Rotation paths and how fast each direction turns (degrees a step):
Each turn is a multiple of 5 degrees from 10 to 175, or 0.
Each row of a path follows its step; steps can be skipped.
Path 1:
step 0: [  9  11   8 -12   5   8 -12 -27  13   7 -23 -28  -5  -8  -2 -22  10   8
  20  -8  17  13  13  24  26  -4   3   0  10  14  13   6  -4 -13  -1  16
  12  -9 -26   2 -16   3   6 -14  -3   2 -18  29  -6  16  15 -16   6   8]
step 2: [ -5   2 -18 -14  -9   8   0  23 -11 -25  24   2   7  37 -18   3 -30  16
   8  -2  30  -4  -5   6 -11  -1  -9   2  19  16   1  -4  -1  -4  -5 -11
   2  29 -19   1 -15 -10  13  -4  15 -14 -14  -5  -7 -11  -2   9  -8  20]
step 6: [  3  22  12 -11  -5   1  16  13  -5   7  -5 -18   0  22 -23 -11 -19 -14
  14 -23   9  -6  -4   7  15   4  12   4  -7   9  10  30  -3   5 -10  26
   6  -9 -24 -11   8 -22  -2 -23  -4  -7   1  28  17   1   7   9  11  29]
step 7: [ -3 -13 -24 -26  -6   7   5   6   8   5   0  22   7  12 -10   4  -4  10
  -6  -5  22   6 -18  -5  16  -6  11  -4   0  17 -26   3  20  -9  13  25
   5  10 -28  -4  42   7  10  -3  13  -3   9  18  -6  26   0  -1 -13   5]
step 8: [  6  14 -29   9  22  20 -20 -18  -3 -21  -5   7  18   2  13   3 -11  26
 -17   7  11  10  -4   3 -10  12  10  -7   8  10  -6  10   6   7 -20   4
  -2  25 -40   0  -9   1  16  21   1  -6 -29   9 -15   0  -2   1   0   6]
step 11: [  9 -10   7  -6  -8  -3  -1 -25   5   7   6  -6  -6   8 -12   1   9  16
   3   0   8 -29   3  34   3   2  14  -9   5  -1 -26  36  32  -8   1  30
  15   9  -4  -4 -17 -17  22 -13 -20   8  -6   1  -3   3   4   7 -16   1]
step 12: [ 25  14  12   8  15   4   1  18   6 -13 -27   4   7   2   2 -26   8 -12
 -14   2  39  11 -19  27  18  -9   8   4  13   5  13  27   2  -7  -9  12
  -2   2  -3  -3  16 -10  21  -6 -11   4   7  21 -19   0  17  10  -5  13]
step 13: [ 10   6 -14 -17   6  10 -10  -5   3 -12 -18 -15 -13  43   5 -14 -13   5
  -6 -14  10  20  -9  11  -3 -24  -6   4  -6  -5  -5 -13   2   2  -3   1
 -17  12 -22  -9  29  17  19 -19  22   8   0  -1 -23   1 -28  -7   1   3]
[ 3  1  5 -4 -1  5 -7 -9 -2 -1 -1 -1 -3  2  0  2 -3  6  5  0  2  1  1  6
  1  1  5  0 -3  0 -7 -5 -1  7  7 -8 -8 -3 -7 -2 -8  0 -1  1  2  0 -3 -2
 -1  1 -3  1  4 -1]
135
[ -8   0   1   1  -3   1   6  -1   1   4   0  -8  -2  -4   3  -3  -7  -4
 -10  -3   5   1   1   7   8   4  -6  -1  -6  -4  -3   2   5  -1   3   0
  -2   0   3  -6  -1  -6   1   2   0   2   3  -2  -5  -5   2   0   0  -2]
55
[  2  -8   0   1   9  -1   0  -1   0   2  -3   1   6  -4   0   5   0  -2
  -2   4   1  -4   0  -1  -1   3  -1  -2  -6   5   1  -4   6   6  -3   0
   1  -3   3  -1  -5  -2   1  -6  -2   1  -6   6 -11   7   4  -3  -6  -2]
100
[-2 -3 -5  0  0 -6 -1 -5  3  2  1 -5  3  4  0 -4  6  1  3 -4  1 -5  4 -6
 -1 -6 -8  0  5  0 -9  3  2  5  4  3 -1  4 -1 -7 -1  8 -1 -7  3  1  5  0
 -2 -1  0  2 -1 -7]
175
[ 0  3 -3  3 -3 -7 -2  2  0 -3 -2  4  1  2  3  5 -6  3 -5 -2 -2 10  1 -9
 -4  0  4 11 -1  0 -4 -1 -4  0  3  0  5  0  0 -4 -3 -2  2  2  2  3 -5  1
 -7 -7 -2 -1 -5 -6]
65
[  1  -4 -13  -1   0   2  -1  -1   1  -5  -3  -1  -4  -4  -6  -4  -3  -2
   0  -2  -7   1  10   1  -3   1  -3   6   1   1  -4   3   7  -2   0  -4
  -3   0   1   9  -2  -4   8  -1  -2  -2  -3  -3   1   2   1   4   3   2]
125
Path 2:
step 1: [ 24  25 -18   6 -15  29  -5   4  -3  32 -16   9 -11 -18  17 -11  -4   8
   1   9  18   6 -18  13  -2  -6 -22   0 -16 -12   0   8  16  -5  -9   2
  11  -3  -1  13  14   5   3  11  12   1 -20 -13  25 -21   3   9 -10  18]
step 2: [-28  -9   1 -22 -17  14  -1  -8 -18 -15 -18   8   3  -6  -6  12   0   3
  -8   6 -10  13  18 -13   2 -14 -23   0   2 -10  23  12  -7   2   5 -10
 -18  -9  -7 -12   6  -3  33 -21 -21  14 -27 -15  10  12  10   7   2 -18]
step 3: [  8 -19  22 -10  16   2 -13 -10  18  16   5  16  -8   1 -13  11 -20 -14
   6  -7  21 -21 -16   0  12 -16  -3  -4  14 -22  14   3  27  -5  11   3
  13  12  -2  -5  -7  -9  -3 -25 -21 -15  18 -17 -10   4 -19 -14  12  -7]
step 5: [ 10  18   9 -11 -11  13 -15  13   2   8   2 -30 -13 -12  29 -14  -4  -2
   3 -26  14   1   5  14 -12 -20 -12  -2 -12  17  11  11 -10   4  -3 -16
  13  -5  24 -21  29   2   7   8 -17   4 -14 -10  10  -9  -6  -9 -15  18]
step 7: [ 21  -5  13   7  15   2   9   6 -22  15   2 -20   6  17  -2  -3  -5 -12
 -12 -13  10   7 -40 -12  33 -10  -8   8   5 -10   4  -9  25 -14  28  20
 -10  -3 -15  -1   4  -1  -4  -6  -7 -12  -8 -22  -7  -2  -6  -4   9 -18]
step 9: [  9  -3  37  12 -18  16   1   2   7  15 -12  -9  -4   3   3 -17  -3 -13
   3 -12  20  -9   6 -15 -30 -19  -5  15 -17   2  -4  -1  -9  19 -20  -9
   9  15  -2 -17   9 -17   5 -10   4  17  -7   9  -9  10 -14 -12 -34  -4]
step 11: [ 18  12  -2  19  22  -3  -6   3 -11 -15  22 -20 -15  -3 -19  16 -17 -15
 -27  -9  15  11 -21  21  23   0  -6  17 -21 -11   1 -12  21  12   7  10
   0   0  -3   3  19   8  -6  16  -5   2   8  -2  12  -8   7  16 -16   1]
step 12: [ -5   0 -15   2   5 -28  16 -11   4  18 -20  11  16   9  18  -3  18   1
 -19 -27 -24   9  12   0   5  -3  -6   0   5 -11  26 -15 -23   4  -1 -16
  -5  -8 -21  -4  23   3  -7   9 -10  18  10   6   5   3   9  -6 -27 -19]
[-1  1 12  7  0 -1 -2 -5 14  0 -1  0 -2 -4  2 -3  4  2  2  2 -1  2 -2 -2
  2  3  0 -6  3  5  3  0  2 -4 -3 -1 -1 -2  2 -6 -1  6  1  3  5 -1 -1  2
 -6 -3  3 -5 -4 -4]
80
[ 7  2  2  0  1  1  4 10 -1  1  2  2  0  1  0 -1  4  1  1  1  1 -2  8 -2
 -1  9  4  5 -3  2  7  7 -1  3  0 -4  6  4  3  6 -3  2  7  3  2 -6 -3 -2
 -4  0 -7 -5 -5  1]
80
[ 3  2  3  1  6  4 -4  1  2 -5  2  2 -3  2 -7  6  6 -2 -2  4  0  0  3  4
 -7  1 -2 -4  2 -3  4 -4  1  1 -1  2 -2  0  1 -7  7  5 -2  0 -5  1  5  2
  5  7 -8 -3  3 10]
130
[ 4 -3 -4 -6  3 -6  1  0  2  4 -3  7  4  3  2  6 -1  8  3 -1 -5 -1  8 -4
  3  2 -5 -4  3  4 -4 -2 -1  3  0 -2 -3 -7  2 -2 -4  7  5  4  2  5  2 -1
  1  7 -1  9 -1 -2]
175
[  3   0   2  -3   3   8   0   3   3   3  -1  -8  -4   3  -4  -2  -2  -7
   1  -7   0   3  -1  -1   4  -1   0  -2  -1   8  -7   1   7   2  -1   5
   2  -1   0  -2  -4   1   1  -6  -4  -6   0   3   5   4  -1   5 -11  -1]
170
Path 3:
step 2: [-10  18 -11  25   5 -17 -13  25 -11  15 -14   5  11  -1 -22  20  28 -24
 -20  -5  -2 -13  -1   4   1  -2 -11 -24   3   6  15  -8  18   5 -11  -8
  10  20   4 -19   2 -20  -5 -10  16  13 -10  15   6 -10   9  -3  -4  18]
step 4: [ 29  -1 -25  21 -17  -1   6   3   2  11   6  -4   8 -20  24   5 -23  -6
  14   0   0   2 -28  -5  13 -11   2  17  -2  28   2  -8 -10  -3  21   6
  -3   0 -18  -5  -7  13 -15 -13   6   6 -32  -9  -1  16  -4 -19  -1  12]
step 7: [ -3  20   4 -22 -12   5   6   5  12   9  25  20 -14  12  -1  15  -9 -31
  30   1  -4  -2  18   1   7  -5  -5   7 -11  16  22  -6  -5 -25 -11 -10
  -4  14   8  21   6  19 -11   6   5 -13   0 -24 -14 -18  10 -13  -8  -2]
step 8: [  3   3  -2   7   9  10 -12   7   5  -8  16  22   9   5  -7   8  15  -2
 -19   7   3  -4  -1  -3 -12 -11   1 -40  -1  -7 -14 -33  -2  -3  30 -21
 -20  23  15   4  -2   2  10 -16   6 -21 -17 -16 -13  -3 -26  -8   5   1]
step 10: [-11   0 -14 -10   7  -5  -2   0   0  22 -12 -11   4   9 -11  10   0 -10
   7  -3  10   9 -21   7 -10  -9  25  25 -10  -2  12 -21 -12  22 -14   1
  -5  -2 -22  -4   0  10 -33  -9  12 -32   2  32 -18   5  -7 -12  -5  15]
step 11: [-14 -18 -17 -16   2  18   6 -14   1   3   2   2   7  -1  16  -6  -8  -2
 -14  21 -15   0  -6 -18   1  -3  10   3   7   5  21  21  14  10  27  -6
 -22 -24  -1  33   6  -2  -1 -31  12   3  21  -4   2  10  -4 -29   9   6]
step 12: [ -3 -13  16   6 -14  -6 -13   5 -10   7  21  -5  -9  -5  13 -25  -1  34
 -22  14  -9  -3  -2   4  24 -36  10   0 -12 -11   7  18  18  -6  -8  -3
  -8  22   0   0  -4  12 -18  12   8  19 -15   5 -13  20  -4  -8   4 -19]
step 13: [-16   5  27  -3   7  -4  -1   1  -1  11  19  13  10  -1 -30  17   3   2
 -13 -25 -13 -20  26   5   1   2  10   6 -12  11  18  10   0  10   2   6
  -7  14  -4   9  25  24  -1   3  -1  12  -3  15   0  -7  30  17  14  25]
[-1 -1 -4 -1 -2  0  4  4  0  1 -1  1  1 -1 -2  4  0  2  7  0 -2  1  9  1
 -4  0  3 -5 -2 -2 -3 -9 -6 -4 -4 -9 -3 -5  2  4 -4  0  2  4 -8 -7  2 -3
  2 -6 -7  2 -2 -6]
40
[-5  0 -3  1  6  1 -1 -6 -3  2  0 -1 -6 -2  2  4 -1  3 -6 -8 -5  5  4  4
 -7 -4  3  0  4 -1 -1  0  4  3  5  3  4  2  3 -2  0 -5  9 -4  1 -5  5 -7
  3  0 -2 -6  4 -1]
130
[ -5   3   1  -1   2   2   2   1   0  10  -5   2  -4  -3   1   0   1  -1
   5  -4   5 -10   0  -1   4   4   3  -2  -5   3   6  -3   2   8   2   4
   2   6   5  -5   2   2   1  -4  -6   1   1   2  -8  -1  -5   1  -5  -4]
135
[-2  1 -3  1  6 -2 -1  0 -4 -8 -1  4  5 -3 -5 -1 -2 -2  1 -4 -3 -5  3  9
  4 -8 -1  0  0 -2 -1  2  1  8 -4 -3  6 -3  5 -1  5 -3  0  6 -2 -2 -3 12
  1  0  4  2  0 -1]
100
[ 2  1  0  3 -2  1  0 -6  5 -5 -5 -1 -1  6  1 -4  3 -1 -2  0  4  6  0  1
  4 -6  7  3 -4 -3  2 -8  1 -1  7 -3 -7  5 -2 -7 -2  2  6  3  1 -5  3  6
 -3  3  5  7  1 -4]
160
[  1   1   9   0  -7   4  -2  -3  -4   0   3   4   1  -3   8   5  -2  -3
   3  -6  -7   5  -2   2   3  -1   0   6   1  -4   1  -1   0   3  -6   2
   0   1 -11  -2   4   5   0   4  -4  -3  -1  -1   0  -1  -6   5  -3   3]
120
